In the data rows, the value 128 means zero.
Here is a table of points, one per row:
[107 133 150 104 122 126 135 173 152 150  86 101 123 183 146 113 108 165
 104 113 207  91 113  93 127 146  89 142 121 103 137 134]
[106 103 108 186  80 115  80 113  83 102 103 131 154  79 105 147 105  94
 157  94  92 121 182 110  65  80  90 113 112 148 125  90]
[182 127 111 130 145 116 168 111 119 131 251 154 146 137 110 146 108 132
 101 174 140 216 107 164  87 141 232 100 159 110 144 114]
[102 148  98  90 125 100 137 151 118 178  79 108  91 171 138  86 101 167
  96 166 179  79  79  81 174 147 117 161 104  74 143 171]
[ 94 118 140  78 124  85 121 125 135 119 162 122 119 157 133 125 122 101
  99 135 153 130 109 149 127 111 133 111 143  94 138 105]
[224 177 195  94 161 128 204 120 200 147 140 116 133 108 163 117 159 160
  86 210 141 199 102 231 136 162 203 125 239 120 126 100]
[201 128 135 157 171 171 174 150  90 129 128 162 237 175  88 206 161 120
  99 186 164 177 146 158 155 143 185  98 140 162 117  93]
[ 62 117 117  73 100  52 104 131 119 119 104  96  76 176 145 118  90 105
 125 105 149  86 100 117 119 109 104 145 101  83 116 143]
[178 103 114 131 123 102 134 110 112 135 240 152 162 119 107 135  91 136
 127 180 170 179  95 148 123 134 187 117 153 105 129  79]
[131 183 123 109 158 195 151 152 189 166 101  81  90 140 168 148 176 172
 157 112 114  85 116 123 164 179 114 175 113 165 126 159]
[185  88 148 111 142 120 139  87 140 106 180 193 122  99 133 129 162 105
 114 160  96 192 114 195 102 126 192 106 183 137 131 117]
[ 94 152 170  83 152 113 153 123 156 174 100  85  70  93 182  76  98 152
  89 137 115  75  76  90 154 152 130 126 133 116 126 135]
[177 160 138 132 155 168 143  92 149 110 135 211 151  94 160 121 183 110
 118 151  79 227 144 197 113 126 190  84 193 170 112 101]
[ 83 158  97 125 124 151 104 170 101 121 120  90 108 137  96 133  91 145
 190 102 121  78 135  81 157 137  94 228  72 158 122 204]
[138 103 120  93  93 106 118 120 151 122 175 118 141 152 120 120 115  98
 111 133 146 126  95 152  82 110 152  95 161  97 135 101]
[119 116 166  88  99  99 126 146 138 111 131 106 133 142 107 135 109 119
 102 141 169 115  84 138  97 133 154  90 153 106 140 104]
[ 82 114 111 165  92 129  83 162 111 106  94  98 102 121  98 139 107  86
 137  95 105  91 144  88 119 118  90 205  79 122 122 164]
[132 128 152  89 119 113 129 143 161 147 120  99 107 180 172 138 132 144
 128 130 162 117  95 132 138 134 123 134 158 116 138 137]
[ 91 112 127  88  98 118  98 151 114 104 101 135  81 194 119 114 104 127
 106 121 142  76 110 106 113 118 131 151  89 107 128 167]
[128 105  92 167 102 161 114 113 130  91 102 120 133  86 112 108 141 106
 153  89 110 108 167 106 106 124  94 106 106 190 118 123]
[161 109 110 160 149 149 162 129 115 105 162 199 182  98  89 146 129 100
 137 148 129 199 151 167 118 135 161 116 118 148 128  97]
[184 110 146 116 133 122 145  96 144 125 162 220 118 104 141 117 159 112
 155 136 102 213 118 201  98 109 169  90 187 143 108 100]
[112 180 125  57 137 109 147 174 114 166 110  79 132 189 156  94  95 190
 106 126 184 101  93  86 181 169 110 154 127  78 131 167]
[113 137  70 183 138 150 105 119 115 109 106  89 136 115 108 147 105 135
 231  93 119  85 162  89 151 102  77 154 116 189 134 141]
[162  85 123 175 152 135 118  95  97 112 167 248 190 115  98 168 102 106
 127 153 116 202 141 134 105 110 137 109 112 145 140 102]
[121 129 112 183 146 206 115 108 151 128 109 137 147  95 123 131 173 135
 215 110  96 105 184 119 137 116  97 101 116 233 115 109]
[115 163 169 103 145  92 144 116 154 161 112  94  71 131 179  76 123 160
  76 164 128 113  81 116 162 145  97 132 153  84 125 121]
[180 122 104 164 155 140 139 127 120 118 156 198 196 113 105 151 123  96
 116 174 143 188 169 147 120 120 156 112 134 142 131  97]
[157  98 141 135  96 118 128 161 150 130 135 108 169 162 143 173 143 127
 113 146 158 161 101 157 134 118 141  81 184 123 116  90]
[141 111 148 104 112 108 133 143 125 115 172 108 125 105 139 139 136 132
 105 126 155 156  92 120 105 113 146  84 138  84 120 113]
[141 164 152  84 132 109 138 139 172 187  80 107  88 134 176  82 149 168
  94 128 127  77  83  90 177 175  89 120 116  85 108 155]
[136 121 129 179 150 208 129 100 125 135  95 139 149  95 112 108 211 118
 233  95 106 106 197 135 122 116 114 104 106 247 116  95]
[114 113 103 208 147 189 132  84 133 108 103 147 107  98 121 144 183  90
 184 102  81 137 200 146 109 123 136 113 112 211 132 114]
[135 237 192  89 174 128 173 145 222 232  99 114  78 162 228 109 147 234
 122 166 154 131  99 137 228 222 106 127 129 112 110 145]
[149  97 116 167 117 102 108 118 114  94 131 157 141  81 103 165 126 100
 130 108  87 156 155 146  96 115 120 108 139 156 127 115]
[101 200 161  70 144 129 138 157 140 191 108  94  59 142 207  94 145 196
 106 135 132 110  96  99 205 174 112 178  94 107 138 176]
[159 119 183  99 127 107 152 122 154 167 147 103 113  97 154  99 145 168
  76 205 127 162  94 165 136 151 190  94 202  89 139  87]
[ 98 109  93 196 115  97 100 103  89  74 150 176 180  98 105 153 115  92
 106 104  89 119 189 121 113  84 107 106 101 107 137  84]
[138 116 152  91 116 108 111 140 115 106 156 101 150 150 138 140 135 125
 113 127 173 117  87 118 126 123 155  97 155  95 121 106]
[ 83 176 139 112 144 166 130 120 145 158 106 102  99 121 164 104 148 168
 179  99 109 109 112  99 177 163  83 171  74 136 140 160]
[ 99  98 117 165  97 125  99  93 108 102 112 119 149  76  96 155 115  85
 109 100  89 102 223 109  78 100  82 102 112 115 131  99]
[110 147 118  85 127 116 137 145 112 166 112  94  93 179 128 108  96 186
 104 145 159  91  89  99 169 166  89 169 102  81 121 187]
[ 69 128  91 148  88 118 134 183  78 120 117 110 133 150 131 117 113 112
 136  97 127  72 140  88 125 114  84 177  79  96 135 206]
[175 120 162  88 126 118 153  78 141 118 201 126  98 121 132  75 144 119
 116 155 116 162  98 190 117 124 202 105 197  90 161 109]
[116 112 128 183 148 140 124 143 108 107 107 104 214 122  91 197 119 108
 114 110 147 136 132 155  90 121 104 111 110 148 120 106]
[ 96 103  91 215 116 130  86 142  89  92  94  98 126 131  88 150 119 118
 134  79 125  89 200  93  90  87  87 108 118 160 123 116]
[ 98 143 143 106 130 131 123 112 141 140  81 106 104 109 160  92 131 132
 158  88  85  92 103  92 159 146  93 194  84 121 128 176]
[157 108 104 137 138 164 124  79 124  84 113 192 115  88  77 110 146  92
 157 107  83 159 176 132 111  92 136 120 136 180 144 102]
[ 65 108  93 165 109 128  93 154  95  92  91  85 119 118 110 144 127 111
 154  97 119  98 147 110 108  94 103 129  94 136 124 142]
[107  67 104 193 123 133 107 116  90 113  99 142 179 117  96 146 104 103
 112  86  85 120 195 116  87  78 110  82  88 106 125  75]
[189 128 107 142 150 130 145 103 121 109 179 201 193 130  88 169 105  82
 100 145 114 170 131 134 115 118 188 106 115 144 126 119]
[ 97 126 113  85 113  81  99 156 112 135  96 112 114 159 110 126 108 118
  96 112 170  72 110  95 129 120  88 163 109 113 123 167]
[201 117 188  99 156 131 157  96 143 129 197 124 115  90 126 105 149 120
 119 177  90 188 117 203 133 142 196  94 201 114 121  98]
[ 78 135 131 106 106 100  97 149 107 129 118 119  96 173 120 106  96 120
 136  71 138  95 121  79 126 104  92 225  89  97 144 237]
[ 66 132  72 151 101 154  99 154 108 117 108 112  83 128  97 146 113 137
 174  90 119  80 142  94 145 120  80 190  81 144 123 186]
There is one direction along which these points spread out most. Take the direction at right angles to it along which they spread out most. Go by this last direction. How many in every 100 of the points above lie lower along it than each point below? Round to a whole number. More than half of the points above lie lower than the first one.
[162  85 123 175 152 135 118  95  97 112 167 248 190 115  98 168 102 106
 127 153 116 202 141 134 105 110 137 109 112 145 140 102] 33
[ 98 109  93 196 115  97 100 103  89  74 150 176 180  98 105 153 115  92
 106 104  89 119 189 121 113  84 107 106 101 107 137  84] 9
[ 94 152 170  83 152 113 153 123 156 174 100  85  70  93 182  76  98 152
  89 137 115  75  76  90 154 152 130 126 133 116 126 135] 80
[180 122 104 164 155 140 139 127 120 118 156 198 196 113 105 151 123  96
 116 174 143 188 169 147 120 120 156 112 134 142 131  97] 40
[ 82 114 111 165  92 129  83 162 111 106  94  98 102 121  98 139 107  86
 137  95 105  91 144  88 119 118  90 205  79 122 122 164] 16
[224 177 195  94 161 128 204 120 200 147 140 116 133 108 163 117 159 160
  86 210 141 199 102 231 136 162 203 125 239 120 126 100] 98
[177 160 138 132 155 168 143  92 149 110 135 211 151  94 160 121 183 110
 118 151  79 227 144 197 113 126 190  84 193 170 112 101] 65
[185  88 148 111 142 120 139  87 140 106 180 193 122  99 133 129 162 105
 114 160  96 192 114 195 102 126 192 106 183 137 131 117] 73
[138 116 152  91 116 108 111 140 115 106 156 101 150 150 138 140 135 125
 113 127 173 117  87 118 126 123 155  97 155  95 121 106] 64
